One vector is turned by the same rotation once a step. Each row is the vector after some number of steps, and that number follows the row.
The counts run from 0 to 347.
[ 12.0 -14.2  21.7   3.5 -11.0 -23.0  -6.0  -2.8   1.4 -10.4 -17.2   9.9
  -1.9  14.5   5.4  26.6  14.9   1.4  -3.7   7.5  10.1   5.4   1.4  22.1
  13.9   9.7  26.2  37.7 -30.2  10.1  -1.8  -5.0  10.6 -13.6]
297
[ -2.6 -19.0   6.8  -1.0  -8.0  -6.7  -1.2  -0.6 -15.1 -30.4 -38.7   9.0
  -4.6  31.6   4.2  14.3  21.4 -12.7   8.6   4.2 -21.5  -4.2  -1.9   5.7
  12.9   8.9   2.1  28.9 -14.8   1.1  11.7  -4.0  -8.4  -7.5]
154
[  7.4 -19.5   3.4   6.1  16.5  -8.8   8.1  21.6   3.4   3.2 -23.0  19.5
 -15.5  -8.4   8.5   1.5  -2.0  -4.1   3.8 -17.8 -10.0  -3.3   0.2  16.0
  41.3  29.9   3.1 -12.0 -21.7 -13.1 -15.1  14.9  -7.0 -18.0]
45
[  9.7 -15.1  25.3  19.8  25.5 -25.0   2.7  38.0  10.2  -7.0 -10.5  21.1
  -3.7 -11.4  -1.4   0.3 -10.1  -6.4  10.1  -7.8   4.4  -0.2 -14.0  29.0
  10.7   1.5   2.4   9.2  -2.4 -23.5  -1.0  -2.6 -12.7 -24.9]
159
[ 41.8  -5.7  23.0   3.3  18.2   0.7 -13.8  15.7  10.2  10.6  13.8  -3.9
  -5.7  -7.9 -10.0 -13.8 -17.2   3.7  19.1   3.4  28.1   6.9   9.2  34.0
  20.9  17.6   5.7   0.5 -11.8  -4.4  -5.8  -6.9   6.3  -1.6]
238
[ 23.0   7.1  16.9 -13.1  25.6  -4.2  -3.7  33.2 -13.0  -4.0  12.1   6.2
 -19.6   1.0  -2.5  -3.9  -8.0  10.1   1.8  10.0  -0.2  -7.7  -2.6  21.5
 -19.2  16.0   4.7  14.9   1.6 -10.7  29.1   0.5 -12.7 -24.5]
303
[ 27.8   3.0 -13.1  -7.6 -11.2  -6.8  -7.1  11.9 -12.7  -6.1  -6.8  -5.1
   5.3   6.7   1.8 -16.0 -26.3   1.4  -2.7   7.4  -0.4 -16.7  -4.2 -15.8
 -12.7  37.8   5.4  23.8  14.4   5.4  20.3  14.3 -12.3 -15.7]
138
[ 26.3  -5.3  -5.3 -24.2 -10.5   3.8   7.5  -6.0 -14.5  14.9  -6.5  -3.6
 -12.2  20.6   2.5  -0.2  10.6  -7.9  -0.1  -3.8 -12.9   5.0  10.3  -0.1
  29.5  41.7  -2.9  13.6 -24.1  14.5  16.9   3.6  -9.4   4.7]
75
[ 17.3 -18.9  -2.0  12.9  21.3 -20.0   4.8  30.1  17.9  23.8   6.7  11.8
 -24.8  -3.6   5.5  -3.5 -15.5  -3.7   4.8  10.7   4.8  -4.6 -10.1   2.9
  10.0  31.5   8.4  17.2  -4.0  -0.6  10.7 -18.0  -7.1  -2.9]
63
[  0.6 -23.1  20.8   1.2   6.9  -8.2  20.0  18.2  -7.1 -22.0 -37.0   8.6
  -6.2  21.6   3.3  11.3   5.7 -20.4  24.8 -11.2 -17.3   8.4  -9.5   5.8
  13.5  19.2   3.9   2.4  -6.5   9.9 -19.5   0.0   7.0  14.4]
327
[ 13.1 -13.3  16.1 -16.9  -0.1 -13.6   9.3  18.5 -18.4  -8.1 -16.1  39.7
  -9.1  -3.5  13.0   3.4  -2.8  10.7 -15.8 -19.9  -9.6   5.0 -11.9   8.6
 -18.9  17.5  12.9  32.5   3.4   0.7  17.8  10.4  -7.9 -16.9]
120
[  9.1 -18.4   5.7 -18.8   5.7 -20.9 -12.5  22.1  -9.1   6.4   0.3   0.5
   1.2  -0.1  -5.6  -0.6  -3.8 -19.9 -14.0  23.1   2.3  -9.5 -14.2  13.4
  -9.5  13.6  -9.7  25.1  14.1  17.2  49.2 -20.3   7.7  -0.7]
128
[ 17.9 -18.1  19.8 -16.2  -2.0   4.8  -1.3  15.2 -18.6 -24.4 -27.7  15.3
  15.0  19.5 -15.0 -23.4   5.2 -11.4  13.8  -0.9  -4.2  -2.6  -0.7   9.7
  -9.2   2.4 -24.7  12.8  20.7  13.1  16.5   6.3   1.7  -6.0]
329
[ 19.3 -13.9   0.4   5.6   7.3  -7.9  -3.1 -16.1  -0.6  -0.5   5.7   9.9
   3.4  15.2  19.4  -1.3  -0.4   7.5   4.6 -13.1   3.8 -12.6  -4.3  -6.0
   4.8  46.6  16.4  43.1  -4.0 -24.9  13.7  15.0 -13.9   2.5]
103
[  6.1  -6.2  -6.8   3.5  20.3 -13.1  -6.4  20.6 -10.0   1.9   3.9  -1.3
 -12.1  17.7   4.0   5.1  -9.6 -21.7   5.5   6.9 -21.0 -18.2 -15.3  -7.6
   8.3  27.7  -4.7  21.3  11.6 -12.5  33.1  -8.5 -33.0  -9.2]
206
[  3.3   6.8  14.2  13.9   5.9 -17.9 -11.4 -10.1  -5.7 -17.1  -8.4   7.9
   6.3  28.1 -10.6  -3.6  16.6  -0.1  11.3  23.6  13.1 -34.3 -13.0   5.7
 -17.4  22.6  24.4  18.2   6.9   0.9   4.8  15.2  25.2 -15.1]
165
[ 29.4 -25.8   2.6   9.9  -9.7 -17.2   0.7   9.0   6.3  -4.5 -24.0 -29.5
  19.8  14.1   2.1  -3.7 -21.3  -9.0  17.6  23.3  15.8  -6.1  -0.9  -0.1
  11.9  27.0  11.5  15.5  -0.8   8.4 -13.5 -12.2  12.8   2.6]
202
[  0.0 -15.3  23.3  15.3   8.9 -31.9  -8.8  37.6   2.7   4.4 -17.8  13.5
   9.1 -14.7  -5.5  -5.0  -2.3 -14.3  -7.9  -3.9   2.2 -12.5 -13.7  25.5
  17.4  -5.4   4.4  -3.2   3.1 -11.7  11.8   3.1   4.5 -24.2]
158
[  4.7   3.8  15.5 -15.7  10.2 -23.5   5.9  17.3  -4.7 -11.0 -19.9   5.9
  -8.7 -14.4  19.6  24.4  -1.5   4.5  -9.9 -18.2   6.9   3.1   4.6  28.0
   2.0  18.2  14.5  16.2 -21.5 -12.6  15.3  -0.9 -14.2 -15.5]
16
[ 21.0  13.3  10.2   9.5 -14.6   0.4 -11.9 -19.2  -1.8 -14.4 -16.8   8.9
   2.9   0.6 -10.3   7.2  -0.3   2.8  17.7   0.1   5.3  -4.7   2.6  24.7
  23.0  25.3   5.3   2.9 -32.7  25.8 -13.3  17.1  15.8 -14.3]
9
[ 32.8 -21.7   7.2 -17.0  18.3   1.1 -21.3  -0.6 -10.7  -5.9  -6.6   7.4
 -12.3  32.4  10.1  12.2  -1.6   6.6   1.1  -6.8  14.4   6.3   8.1  -8.1
  10.1  31.8  14.9  26.0  -6.1  -8.2   3.3  -5.2 -12.4   8.0]
172
[ 32.4  11.6  13.9 -10.3 -14.2  -5.3 -11.5   7.9 -26.4  13.9  17.3  -9.2
  13.5   2.0  -2.8  -4.7  -4.1  -8.0 -14.7 -12.3 -12.1  -7.5 -13.4  10.9
  22.8  19.2  12.6  14.6   6.2  -8.3  24.0  22.5  -7.3 -16.6]
313
[  9.2 -10.1  10.1 -11.4  -9.3 -13.3  19.6  -8.7  -9.4 -32.1 -39.0  -3.0
  12.8  11.1  10.2   2.1   6.0   4.5  15.8   1.2  14.4  -5.0   4.4  14.5
 -19.2  29.4   5.5  27.7 -17.1   1.2  -1.3   9.6   7.6   1.9]
86
[ 21.4 -17.3  22.1  -3.3   8.1 -10.7 -17.4  45.5 -10.5  11.4   0.4   7.9
  -3.3   5.1 -20.0   1.0 -11.7 -21.6   4.5  16.5  -3.7   2.0 -21.2  15.3
   7.1  -7.5  -5.7  -4.3  18.3  22.7  17.7 -16.4  10.1  -8.7]
301
[ 19.5 -27.2  -1.5 -25.2  16.0   2.1 -21.0  -1.3 -14.1   7.0  -7.4  16.7
   0.8 -25.9   3.5  -9.0   2.6  -4.0 -21.3  -3.4  -5.6  -2.9  -1.2  15.2
  15.5  29.9 -16.5  16.1   5.8 -14.1  25.5   8.1  -9.0  -8.9]
111
[ 14.3  11.7 -12.8  -4.1  18.3  -1.3  12.4   8.3  11.2  14.3   9.5  24.5
 -24.8  -8.6  -7.3 -12.8 -13.7  -2.4  17.4 -10.2  -9.1  -7.5 -15.9   4.4
   1.1  51.4 -15.7  -3.6  -3.8  12.9  18.5   8.4 -10.6  -0.6]
178
[ 17.6 -14.0  16.0  12.4   8.0 -16.9   5.5  23.5   5.6  -3.6  -8.7 -17.3
  -3.5  34.9   7.8  14.2  -6.4 -18.6  24.9   4.8   2.6   2.7  -0.3  -1.0
  30.7  19.2  15.9   5.3 -12.5  -1.0 -13.8 -19.3  -5.7   4.7]
28
[ 19.6  -0.3   1.0 -10.2  15.9  -1.3 -15.4 -14.4   0.0  -8.8  -6.8  15.1
   0.5 -29.0  -4.5  -8.1   6.2   3.9  -7.5  -6.3  11.3  -9.8   6.4  31.5
  13.8  33.9  -8.8  17.0 -12.5 -13.6  21.6  16.8  -6.4 -15.9]
112
[ 16.1  -4.9  23.2   9.9  -4.2   7.6  15.4  -4.9  -3.9  -8.7 -10.0   6.1
   6.0   4.2 -13.4 -14.5  22.7 -11.0  31.5  -5.0 -15.1   0.7   3.9  36.9
  27.7  10.7 -23.7  15.1 -23.8   6.7  -1.6   9.5  -1.8   4.4]
152
[ 16.2   4.3  21.0  14.9  -3.0 -15.5  21.4  36.8  -1.8  -0.7   1.8  20.2
  -9.9  22.7  -5.5 -19.5   0.2  -8.4  20.0  -9.0 -20.2 -10.2  -5.5   8.2
  -3.6   5.5  -7.4  24.0   2.8  -3.7  26.0   2.5 -22.1 -19.0]
91
[ 32.8   4.1   0.4  -2.1  -1.1  -9.7   2.3   4.9   3.2  -7.4 -24.2 -12.7
   3.3   8.1  10.6  -7.1 -24.0   2.5  18.5 -18.3  18.2  -2.6  10.0   6.2
  23.0  41.7   0.9  -4.0 -22.9  -1.2 -11.8   9.3  -8.3   0.1]
316
[ 16.7   5.1   6.2   7.9  17.3  17.3 -22.7  13.9  -2.7 -18.7 -13.3  28.7
 -15.0  29.3 -13.6  -8.3 -23.1  -2.4  23.3  -9.9  -3.7  -8.1 -16.9  -7.3
   7.1  21.6  -9.8  -6.4   9.0   7.6   4.4   6.8 -13.9 -16.9]
108
[ 30.8 -13.7  15.9   6.7 -19.7 -28.2  10.9   9.2   1.1   2.4   7.3 -11.2
  24.3 -11.9   4.4 -13.5 -10.5   2.6  -2.3   3.1  10.6  -4.3  -1.2  21.7
   2.5   7.6   7.0  40.8  -2.4  -7.7  19.1   4.0  -1.7  -7.7]
25
[  8.7   0.6   5.0  -8.4  15.8  -3.2 -24.8  21.2 -30.3  -0.4  -0.4 -19.9
   6.1   5.0  -9.3   5.3   1.3 -19.5  -5.8  16.5  -5.8 -24.9 -19.8   6.9
   8.7  22.4   6.7  -4.5  18.0 -15.3  27.0   4.7  -4.0 -17.2]
32
[  7.9  11.7  33.1  20.6   0.9 -15.3  14.5  -6.2   6.8 -16.1 -13.2  12.8
  16.4  -9.6   2.0   0.1   1.6  -8.3  19.4 -25.0   4.6   3.8  -6.3  35.9
  17.9  16.4  -3.1   8.7 -27.7  -7.1  -6.6  18.6   0.7   8.2]
325
[ 17.3  12.6  11.6 -11.8  17.6  -1.0 -14.5  -4.7  -8.3  -9.9  -8.2  31.2
 -16.1  15.3   9.8   4.4  16.5   6.9   1.0 -31.8   7.1   1.7  10.3  18.9
  12.7  28.7  -1.1  14.2 -20.2 -11.2  24.0  14.8 -16.5  -9.1]
286
[ 26.0   4.5   6.5 -22.3  22.3 -17.1  11.6  20.9 -15.7   9.7  12.7  -5.8
 -18.6   7.0   4.4  -3.5  14.0   7.9  -5.4   8.1   3.9 -11.0   8.9  14.7
  -9.2  31.6  21.7   8.8  -7.3 -11.5  32.9  11.1   0.8  -9.9]
304
[  7.7  -9.9   6.1 -15.0  -8.4 -16.9  29.2  28.4 -15.7   6.9  -1.6   0.2
  -3.3  15.7   0.6  -8.6  11.9  -8.9  -1.7  17.0 -18.2 -17.8 -12.3   1.2
 -17.1  23.4   7.8  22.1  13.1   8.2  29.7   4.8   5.9 -10.2]
23
